Points and heights:
tevu: [125  67 106 111 142 159 102 147 141 135]  (h) 37
fir: [162 189 136 155 101  77 171 106  98 139]  (h) 87
volu: [106  88 127 104 150 158  93 144 150 131]  (h) 59
todem: [119  72 111  83 163 191 101 141 166 142]  (h) 89
tavu: [119 175 149 157 124 120 121 116 116 117]  (h) 54
rapog: [138  88 101 125 116 128 140 137 116 123]  (h) 8
zegi: [132  61  97  99 149 184 111 151 153 151]  (h) 82
zipe: [ 89 112 154 105 161 154  86 140 155 132]  (h) 76
rifi: [105 204 176 160 130 123  94 107 149 128]  (h) 73
lege: [129  62  98  98 150 179 108 153 150 146]  (h) 73
Mina: [157 194 142 156 103  73 170 105  99 138]  (h) 88
Nure: [ 74 117 171  99 169 160  87 141 164 133]  (h) 88
gikup: [ 78 122 171 106 167 158  86 138 163 132]  (h) 87
Las: [138  59  93 117 127 138 132 148 122 131]  (h) 7
pileb: [124 113 121 131 126 132 118 133 122 120]  (h) 30
gos: [146  62  91 116 116 128 149 145 113 123]  (h) 4
Suk: [ 91 202 184 149 139 154  92 118 168 126]  (h) 69
rapod: [152  57  86 112 112 123 161 147 106 123]  (h) 39
zazi: [115 200 170 160 125  98 110  93 130 123]  (h) 87
ruvot: [158  55  83 106 110 113 171 150 103 120]  (h) 76
refeb: [133 195 157 156 114  84 146  95 107 119]  (h) 83
Piv: [101 203 177 157 134 132  91 110 158 127]  (h) 65
vadip: [122 201 165 158 120  84 129  87 119 122]  (h) 88
lome: [158 199 146 154 103  66 170 104  98 144]  (h) 92
mufil: [173 119  81 124  90 107 179 133 102 121]  (h) 83
deba: [161  57  80 105 106 108 178 154 104 117]  (h) 96
Duz: [110 128 137 136 135 138 101 134 128 125]  (h) 17
zem: [119 194 164 160 123 101 126 100 118 121]  (h) 83
nug: [117  92 120 121 138 143 103 140 133 126]  (h) 36
Sab: [119 170 144 153 122 120 125 121 115 116]  (h) 47
tugo: [163 179 127 154  99  90 175 111 100 133]  (h) 79
rilo: [163  69  83 111 104 107 175 146 104 118]  (h) 80
merol: [106  80 123  84 164 177  93 140 166 134]  (h) 80
sofu: [128  66 101  99 153 180 104 150 154 143]  (h) 72
vagav: [ 92  88 139  87 166 171  88 141 164 133]  (h) 82
gebi: [108 149 145 143 136 138 102 132 129 122]  (h) 16
vis: [156 103  89 125 101 113 171 131 106 116]  (h) 29
ginam: [112  81 123 101 153 158  93 144 151 133]  (h) 60
meven: [121  97 117 126 132 138 109 138 127 125]  (h) 30
sunin: [125  68 108  88 157 185 103 145 161 144]  (h) 83
pak: [174 188 128 154 100  75 177 111 100 143]  (h) 91
zes: [ 87 104 154 100 160 156  86 140 156 131]  (h) 76
Rutu: [ 83 111 159  99 163 159  87 140 159 135]  (h) 81
zizu: [129 193 155 157 113  89 147 100 106 119]  (h) 81
Gono: [157 200 145 155 103  67 170 106  99 146]  (h) 93
nuguv: [173 143  92 138  91 107 179 124 102 122]  (h) 68
vabin: [122  71 107  83 165 195 104 141 166 144]  (h) 94
Goro: [162 197 137 155 100  69 173 107 100 148]  (h) 92
Bub: [115 125 131 134 131 135 108 134 125 124]  (h) 21
nov: [129  80 105 124 129 139 117 142 125 125]  (h) 19
Fadek: [112 203 169 160 124 104 110  98 133 124]  (h) 85
Fide: [114 127 133 135 132 136 106 134 127 126]  (h) 18
pevud: [106 165 155 152 136 135 100 128 130 120]  (h) 41
Gup: [ 87  95 147  92 165 165  88 141 162 134]  (h) 82
meto: [144 149 116 145 105 113 157 122 104 116]  (h) 42
sofud: [123 198 165 160 120  90 131  91 117 118]  (h) 85
rara: [ 87 201 186 149 144 159  91 119 173 124]  (h) 88
poge: [ 89 124 158 116 157 154  89 140 152 129]  (h) 74
Puvi: [152 199 151 154 106  60 166  97 100 141]  (h) 93
sal: [144  52  83 117 126 144 135 153 117 136]  (h) 59
zaru: [121  72 110 105 146 160  99 144 145 134]  (h) 46
bire: [103  81 124  81 167 180  92 138 170 133]  (h) 86
tuvot: [146 131 111 139 107 119 154 124 107 115]  (h) 29
zuzum: [147 197 149 154 107  71 163  97 100 134]  (h) 88
gasaz: [ 74 108 164  92 172 161  86 139 163 134]  (h) 88
Gepi: [ 83 108 159 100 162 156  87 142 160 132]  (h) 79
neri: [162 101  84 119  96 110 176 137 104 117]  (h) 59
Vakas: [142 198 153 154 109  71 159  95 103 131]  (h) 87
Nad: [135  78 102 121 125 135 126 143 123 123]  (h) 10
lur: [169 114  79 123  93 107 180 138 103 119]  (h) 81
ven: [153  61  88 113 109 120 162 146 107 120]  (h) 33
butu: [118  76 112  83 165 188  99 141 169 139]  (h) 89
Dor: [177 170 112 153  94  96 179 113 105 132]  (h) 80
nare: [124  79 112 119 137 144 106 145 135 128]  (h) 31
Ririb: [159  64  83 106 106 106 176 151 103 119]  (h) 91
vumon: [160  58  82 108 110 113 174 150 102 119]  (h) 79
fomor: [159 140 105 142  98 109 172 124 104 117]  (h) 40
Megig: [ 85  96 148  87 169 166  89 140 164 133]  (h) 85
Gofib: [121  69 107  94 155 175  99 147 156 138]  (h) 68
Nos: [143  54  86 118 125 139 134 151 121 132]  (h) 18
pem: [129  61  98 104 147 173 106 150 147 142]  (h) 61
pizi: [138  54  86 117 134 157 122 155 126 143]  (h) 50
fadi: [117 196 164 160 122 101 117 102 122 122]  (h) 83
zali: [109 145 140 143 132 135 104 132 124 120]  (h) 11
voke: [ 96 104 147 108 157 154  88 142 152 132]  (h) 69
dede: [161  83  84 116 102 111 174 141 103 119]  (h) 52
memim: [153 173 128 153 103  98 171 113 102 124]  (h) 66
Numum: [106 202 171 162 128 115  99 103 142 123]  (h) 79
Besad: [123  66 103 103 148 168 101 147 147 137]  (h) 54
pofo: [115 203 167 158 122  91 116  88 131 125]  (h) 89
keza: [104  91 132 104 153 156  92 143 151 133]  (h) 61
lepi: [103 189 165 159 135 134  97 118 134 120]  (h) 72
Suko: [ 86 196 186 147 148 161  93 124 169 125]  (h) 82
Pemo: [111 153 144 144 132 134 104 128 125 120]  (h) 13
Tal: [ 98 156 157 138 143 144  92 132 139 124]  (h) 61
Biv: [165 160 111 149  97 105 174 118 103 121]  (h) 61
Luf: [124 129 127 138 124 128 119 131 119 122]  (h) 30
Vezub: [113 189 159 160 129 117 115 112 125 118]  (h) 74
Visop: [139  70  96 119 119 131 137 141 117 127]  (h) 1
Kage: [122  71 106  88 160 188 103 142 164 146]  (h) 86
Lovu: [138  57  87 115 135 157 118 153 132 144]  (h) 46
gasop: [ 97 202 175 157 135 140  94 116 152 124]  (h) 58
Sebu: [143  52  80 117 132 152 129 155 123 141]  (h) 64
buba: [133 190 154 155 113  92 148 100 106 118]  (h) 80
Gifin: [104  95 134 107 151 152  93 143 149 131]  (h) 59
bimiz: [109 157 145 147 131 131 108 127 122 120]  (h) 16
suviv: [145 206 157 151 109  56 158  92 105 137]  (h) 95
zomif: [144 200 154 155 110  67 158  95 103 130]  (h) 88
zum: [129  65  98  99 153 182 107 150 153 149]  (h) 79
gan: [167 138  94 138  93 109 177 125 106 118]  (h) 56
seri: [131  84 107 123 129 136 118 139 127 127]  (h) 19
pil: [ 90 203 183 153 140 152  89 117 167 126]  (h) 69
Luz: [ 81 140 174 115 164 161  87 138 164 130]  (h) 86
tise: [144  51  80 117 129 148 133 154 119 138]  (h) 61
bonu: [ 95 199 180 153 139 147  89 117 157 122]  (h) 54
Vel: [127 180 149 159 117 110 135 113 109 116]  (h) 69
dap: [129  64  99 110 141 159 107 149 138 138]  (h) 36
rado: [128 191 155 157 118  96 135 101 110 119]  (h) 79
Fute: [180 157  97 144  89 101 180 122 107 124]  (h) 82
tak: [163  84  83 114 101 109 175 142 103 118]  (h) 70
pez: [ 93 192 177 147 141 151  91 124 155 123]  (h) 61
kidam: [120  69 109  96 152 170  99 144 155 139]  (h) 63
kigi: [105  83 125  83 167 180  93 138 171 134]  (h) 86
Sozo: [148 166 127 151 104 106 162 116 102 117]  (h) 56
fevo: [139 204 160 151 111  58 154  82 107 130]  (h) 93
zufu: [142 188 146 155 110  86 161 101 100 124]  (h) 79
Pagi: [167 134  93 133  92 110 177 128 104 118]  (h) 60
nipib: [119  79 116 114 141 150  99 144 139 131]  (h) 38
mutun: [155  76  88 114 105 114 170 141 106 119]  (h) 42
tofe: [117 202 170 158 120  88 116  88 133 126]  (h) 89
zado: [159  70  83 108 103 107 176 145 102 120]  (h) 80
zuso: [106 128 139 132 141 140  99 136 133 125]  (h) 24
sif: [160 196 139 155 102  68 171 105  99 145]  (h) 91
Vuguv: [140  57  90 115 129 145 123 152 124 136]  (h) 20
zafup: [ 92  93 143  88 163 168  87 141 162 133]  (h) 79
rabil: [121  87 114 120 136 141 105 144 130 128]  (h) 32
renag: [117 200 166 161 122  93 116  91 127 123]  (h) 87
gomur: [ 80 114 164 100 163 158  87 138 160 133]  (h) 83
Varev: [141  55  85 115 138 162 119 155 128 148]  (h) 67
razu: [157  62  83 107 108 112 171 150 103 119]  (h) 68
navo: [117  73 112  78 170 194 101 139 171 140]  (h) 94
nez: [ 85 177 181 137 154 160  93 128 163 123]  (h) 79
Zor: [127 201 165 154 116  73 141  84 116 123]  (h) 89
mig: [133  60  92 104 146 178 112 153 144 151]  (h) 75
nepet: [119 197 165 161 122 100 121  99 120 118]  (h) 83
teze: [148  83  93 121 112 120 156 137 112 117]  (h) 4
todo: [143 201 156 154 111  64 158  89 104 131]  (h) 90
sol: [168 177 123 152  99  93 175 113 102 128]  (h) 77
Seb: [ 82 136 166 116 159 155  87 136 157 130]  (h) 81
soz: [146 205 152 155 107  52 160  94 106 142]  (h) 99
Vul: [147  53  84 115 122 134 147 150 113 131]  (h) 37
nobug: [144 156 124 147 107 109 157 118 105 114]  (h) 50
muka: [ 89 189 181 145 145 155  92 126 161 123]  (h) 65
Runor: [120  70 111  91 155 176  98 144 160 138]  (h) 71
dek: [102 152 151 142 139 140  96 133 134 123]  (h) 33
goga: [131 204 162 153 114  63 146  79 114 124]  (h) 92
Tefen: [143 126 109 136 106 118 153 126 109 116]  (h) 25
ber: [139 193 149 155 111  85 155 101 101 125]  (h) 82
siza: [134  92 106 127 120 129 130 136 118 123]  (h) 14
zuna: [ 83 137 170 115 160 157  86 137 159 131]  (h) 83
sig: [ 89  91 142  85 171 170  88 139 169 134]  (h) 85
gek: [142  71  95 118 118 127 144 143 116 122]  (h) 0
Nog: [160  56  85 107 107 112 176 153 101 118]  (h) 91
kur: [129  67  99  94 155 184 110 150 155 149]  (h) 83
Vipu: [160  70  84 110 103 109 177 147 102 118]  (h) 70
tig: [110  74 119  82 164 181  95 139 169 135]  (h) 84
Nus: [114 106 126 125 139 140 103 140 131 127]  (h) 31
Mevez: [131 195 158 156 114  80 145  94 107 121]  (h) 84
dogi: [126 195 161 160 119  91 136  98 112 119]  (h) 83
nufi: [146 165 126 148 107 106 159 117 104 117]  (h) 57
Fovu: [145 193 149 156 108  79 160  99 100 127]  (h) 84
bekap: [145 141 115 141 105 116 155 122 104 115]  (h) 35
nev: [131  60  97 113 138 161 107 149 139 139]  (h) 36
keloz: [171 124  84 126  91 108 179 130 103 121]  (h) 76
kipab: [146 201 152 154 109  68 163  95  99 134]  (h) 88
Memu: [165 140  97 139  94 109 174 123 104 118]  (h) 52
bute: [156  67  87 111 108 116 170 143 105 118]  (h) 43
Viz: [ 91 198 181 149 142 154  94 123 163 122]  (h) 60
lebog: [176 140  88 136  91 106 179 126 103 121]  (h) 75
Bottom of the valley:
Which row is the lowest point of the valley that each row below runs down into?
volu: gek
nug: gek
Tal: zali
lepi: zali
seri: gek
Duz: zali
Piv: bonu
